In the data rows, the value 50 means zero.
Some points, each followed by its number:
36 61 43 36 48 45 48 47 39 44 53 51 63 57 52 53 41 49 58 47 49 48 39 44 60 49 64 65 52 51 53 63 40 63 52 46 49 45 51 64 64 60 52 41 35 57 63 59 61 52 62 49 53 43 25 0
37  0 37 34 42 99 17 78 77 43 41 45 89 94 64 91 32 67 58  0 54 24 67  2 99 54 37 63 89 56 10  0 86 42 20 70 74 61 35 40 78  6 40 47  7 33 48 58 78 37 99 39  0  0 54 1
45 47 26 44 39 63 44 47 41 32 56 55 46 71 49 48 65 53 83 36 43 49 42 76 44 43 52 42 50 44 67 56 49 37 48 63 40 72 59 68 47 70 48 39 31 53 35 47 53 59 59 31 63 42 55 2
46 53 48 52 68 59 47 54 56 57 49 43 51 51 45 48 49 51 51 41 46 64 49 54 46 55 50 68 47 52 62 63 46 48 41 51 61 47 56 57 45 52 58 54 45 45 48 61 46 52 49 43 54 63 45 3
50 52 60 50 44 41 53 53 50 44 47 54 63 52 51 47 55 55 46 48 42 50 55 46 51 57 36 52 56 55 44 65 58 38 48 57 55 58 64 58 62 45 44 62 52 42 55 49 43 45 52 54 38 43 59 4
52 58 44 53 41 43 55 36 58 37 52 39 53 41 47 57 40 58 56 47 59 41 42 55 54 54 49 41 45 43 49 66 57 54 54 47 49 33 53 40 55 32 28 51 56 58 51 50 39 57 44 81 54 56 60 5
44 30 59 75 70 52 71 81 70 59 56 84 42 60 61 49 47 75 27 42 46 59 37 29 99 28 85 36 26 60 99 52 20 28 81 61 32 52 63 42 65 29 37 62 31 48 77 68 53 55 58 75 54 48 50 6
45 43 71 41 44 19 58 24 45 47 53  0 66 50 54 46 44 61 56 59 68 43 60 21 52 33 28 61 44 37 26 36 36 43 55 53 52 43 42 61 48 83 57 55 34 64 68 49 49 70 34 73 51 49 58 7
78 59 55 58 51 67 35 68 42 61 37 60 65 59 49 58 41 57 56 66 48 54 52 48 51 36 55 49 55 47 58 56 55 55 47 54 28 49 59 42 64 72 33 41 43 61 36 60 62 66 49 47 52 62 31 8
52 51 38 49 40 51 37 48 45 32 63 65 49 16 57 65 56 29 46 62 54 52 46 59 33 72 58 48 69 63 68 45 67 50 42 50 31 64 56 41 53 60 79 39 52 44 47 55 72 68 51 32 49 56 53 9
38 54 50 42 64 27 31 45 34 53 48 32 41 56 52 40 48 57 56 46 51 41 41 50 19 56 54 36 56 53 46 72 46 69 42 57 51 77 68 45 53 65 41 50 41 47 58 48 44 65 51 45 74 46 48 10
50 68 44 52 53 43 53 42 48 43 53 54 53 34 61 62 48 47 63 44 62 53 37 51 52 56 67 53 56 54 66 44 58 45 58 58 51 47 41 37 48 52 46 51 29 57 42 58 46 44 54 46 34 48 60 11
46 50 52 46 50 48 52 51 41 50 50 46 51 48 49 54 49 51 53 49 53 44 52 49 51 49 52 51 46 46 48 53 49 46 47 46 49 50 59 50 48 47 54 53 50 48 52 48 43 48 48 48 48 56 48 12
61 67 40 56 30 50 27 27 45 46 50 72 55 39 46 76 43 40 65 48 76 57 39 34 73 63 52 50 53 57 66 26 49 20 75 62 54 41 30 40 46 39 54 46 32 81 27 65 50 60 58 27 32 48 45 13
51 58 45 61 48 47 48 57 37 76 44 44 62 50 39 75 58 45 53 47 52 36 40 46 62 58 50 47 52 52 61 55 54 49 71 31 43 55 55 39 38 36 63 61 49 65 50 38 48 51 37 40 58 55 47 14
Which five points above are nearest to each new point by angle, seen from the average point of the numbered points? Their numbers follow each, nearest first.
55 48 52 52 58 40 68 45 66 49 55 47 48 69 58 46 62 56 51 54 48 42 39 44 47 45 43 47 59 50 54 59 59 40 34 40 51 67 50 44 46 40 53 48 63 45 68 42 51 56 34 54 44 37 50 4 12 10 5 7
58 56 42 43 70 35 62 50 62 47 68 60 60 35 63 46 43 56 43 47 59 62 62 60 61 47 13 62 58 68 64 51 54 39 56 58 59 47 46 54 54 42 54 65 40 41 58 68 51 34 46 50 65 21 69 4 3 11 6 7
48 28 31 61 37 61 37 58 61 34 61 63 51 53 59 53 47 49 55 27 43 51 58 19 77 62 55 55 42 56 37 38 32 44 60 61 41 16 62 42 37 50 36 57 53 28 58 53 54 35 78 38 22 33 61 1 6 4 13 11
69 49 69 53 32 47 41 49 40 27 58 86 52 52 10 43 59 45 57 43 49 48 55 37 49 63 54 19 48 61 10 37 28 68 65 72 47 34 18  7 39  1 32 56 70 45 35 75 58 28 38 23 41 34 28 13 5 12 4 1
28 16 78 71 51 59 59 61 57 39 35 57 33 44 39 72 51 66 46 13 59 52 53 20 30 45 57 40 52 47 48 30 76 28 45 41 52 33 40 32 50 45 51 52 58 48 58 67 74 41 58 49 67 62 46 1 6 12 3 9
40 42 36 66 60 59 35 52 39 62 41 49 42 59 54 46 48 44 69 66 57 39 43 48 55 41 60 47 47 48 50 68 35 60 35 45 51 48 75 33 64 50 46 42 61 29 32 74 47 63 67 52 56 45 37 10 8 3 12 0
34 46 38 64 44 60 61 38 55 42 64 39 40 52 35 55 51 53 56 46 58 49 47 39 46 44 48 43 41 44 47 48 47 58 50 41 49 36 55 39 54 34 56 46 61 51 44 43 42 39 61 40 42 50 43 12 5 3 14 4
60  6 62 52 44 25 65 70 34 50 39 36 24 57 91 52 23 53 41 56 25 67 42 71 42 28 63 66 48 58 23 33 35 50 48  3 66 44 36 48 41 39 18 54 58 80 63 58 48 89 55 48 47 21 47 7 12 5 10 6
35 63 54 59 58 19 87 69 60 71 30 24 57 57  4 47 41 91 89 10 99 50 22 79 99 48 28 76 41 97 69 28 57 30 44 89 79  1 46 99 81 47 83 83  0 90 57 25 54 41 34 33 38 42 76 7 11 3 13 14
45 53 54 60 46 58 43 43 53 54 51 47 49 37 49 47 55 43 49 45 49 55 53 49 42 53 61 57 52 51 53 54 52 53 47 64 44 41 64 45 53 60 49 49 55 46 44 54 49 52 47 45 53 57 48 3 12 9 10 8
48 57 37 62 51 57 53 37 44 42 52 66 59 32 56 55 42 43 45 55 45 52 53 48 54 63 62 40 52 49 49 53 58 37 53 56 53 53 59 35 58 59 49 50 37 45 44 59 57 57 53 45 47 53 45 9 11 13 8 4
56 44 34 55 37 52 41 53 61 43 54 48 67 56 59 57 55 53 48 39 53 42 43 22 58 43 38 50 44 48 47 42 39 40 54 53 58 31 46 46 57 51 44 54 53 41 53 60 54 39 70 46 30 33 59 1 4 13 7 6
50 56 37 49 54 57 33 44 47 39 46 63 51 55 64 54 55 50 57 49 53 34 36 48 45 42 54 37 44 51 55 56 31 67 37 47 46 49 59 41 51 59 47 55 59 41 40 55 48 61 51 55 55 49 34 10 8 12 2 0
41 55 36 27 51 52 50 56 59 54 55 58 56 53 58 42 49 68 46 55 53 52 48 63 47 59 43 58 52 44 60 66 38 46 38 46 52 59 47 46 57 52 62 65 48 55 66 37 65 38 55 59 52 45 43 3 12 0 4 10
50 40 49 59 70 55 57 45 60 44 43 64 48 37 59 61 41 53 58 56 57 39 42 52 61 52 73 47 39 53 48 56 49 39 43 52 58 45 63 39 42 33 42 47 40 46 70 48 45 46 67 51 41 49 49 6 12 5 11 3
61 34 51 66 58 56 30 57 75 48 58 48 39 32 55 30 70 42 43 60 61 51 37 46 39 49 63 30 45 40 55 45 56 55 62 56 57 36 43 34 32 69 36 49 65 58 24 36 49 44 50 58 54 54 56 5 11 12 9 3
70 71 56 41 56 50 54 52 48 47 36 64 51 45 37 46 39 49 56 62 46 72 68 42 23 58 61 42 61 50 43 51 39 49 69 69 38 41 48 38 59 56 57 42 37 50 42 55 42 43 41 32 49 47 30 8 3 9 11 12
52 56 58 53 47 57 44 64 32 59 45 41 55 50 58 44 44 48 58 37 72 44 44 49 51 45 59 52 55 43 56 56 45 49 48 55 33 42 51 48 44 49 39 49 55 37 50 30 40 48 59 40 50 55 37 12 8 10 14 3
49 51 47 49 45 45 53 47 43 41 51 36 48 43 51 53 43 51 59 50 54 45 52 50 54 50 49 47 49 47 51 60 53 45 47 50 50 44 56 47 44 44 45 53 62 54 52 49 49 52 45 62 53 56 58 5 12 7 4 10
39 38 53 51 46 47 22 45 65 56 60 48 50 48 30 51 67 33 48 51 70 48 73 51 34 43 57 62 14 52 40 47 39 44 67 30 38 43 59 48 63 56 53 59 36 53 41 59 49 30 55 46 52 60 46 12 3 7 14 10
58 60 53 47 53 51 53 55 52 46 36 66 53 47 51 52 51 50 58 58 49 66 63 44 38 52 59 45 57 52 50 46 39 47 57 66 47 46 50 36 51 51 49 43 41 54 48 55 48 43 42 35 51 49 41 8 11 3 12 9
53 56 33 59 36 55 39 47 48 53 57 53 55 58 42 61 47 55 56 30 39 45 47 33 69 57 44 59 48 49 43 44 43 35 52 66 39 35 45 40 52 58 42 61 46 33 51 56 48 42 71 44 33 44 63 1 13 4 11 6
39 53 51 51 36 65 41 47 52 46 58 44 55 44 52 47 49 57 64 34 57 44 43 42 59 49 48 47 47 40 53 52 57 54 44 45 39 46 48 40 54 49 67 53 44 52 43 53 57 35 52 66 46 54 53 5 12 7 11 1
54 42 41 77 58 63 63 37 63 60 47 47 59 32 44 47 53 51 60 57 50 59 58 53 53 42 50 55 50 44 49 58 40 44 43 46 59 34 51 44 52 40 62 42 48 51 45 48 50 41 38 51 51 67 45 3 12 5 14 7
56 72 64 36 48 71 39 43 48 71 57 61 75 42 52 13 39 68 53 72 57 29 43 45 56 54 62 54 10 41 67 30 19 41 66 27 56 53 36 53 49 68 37 53 63 49 34 83 70 42 45 43 67 77 22 8 3 0 12 6
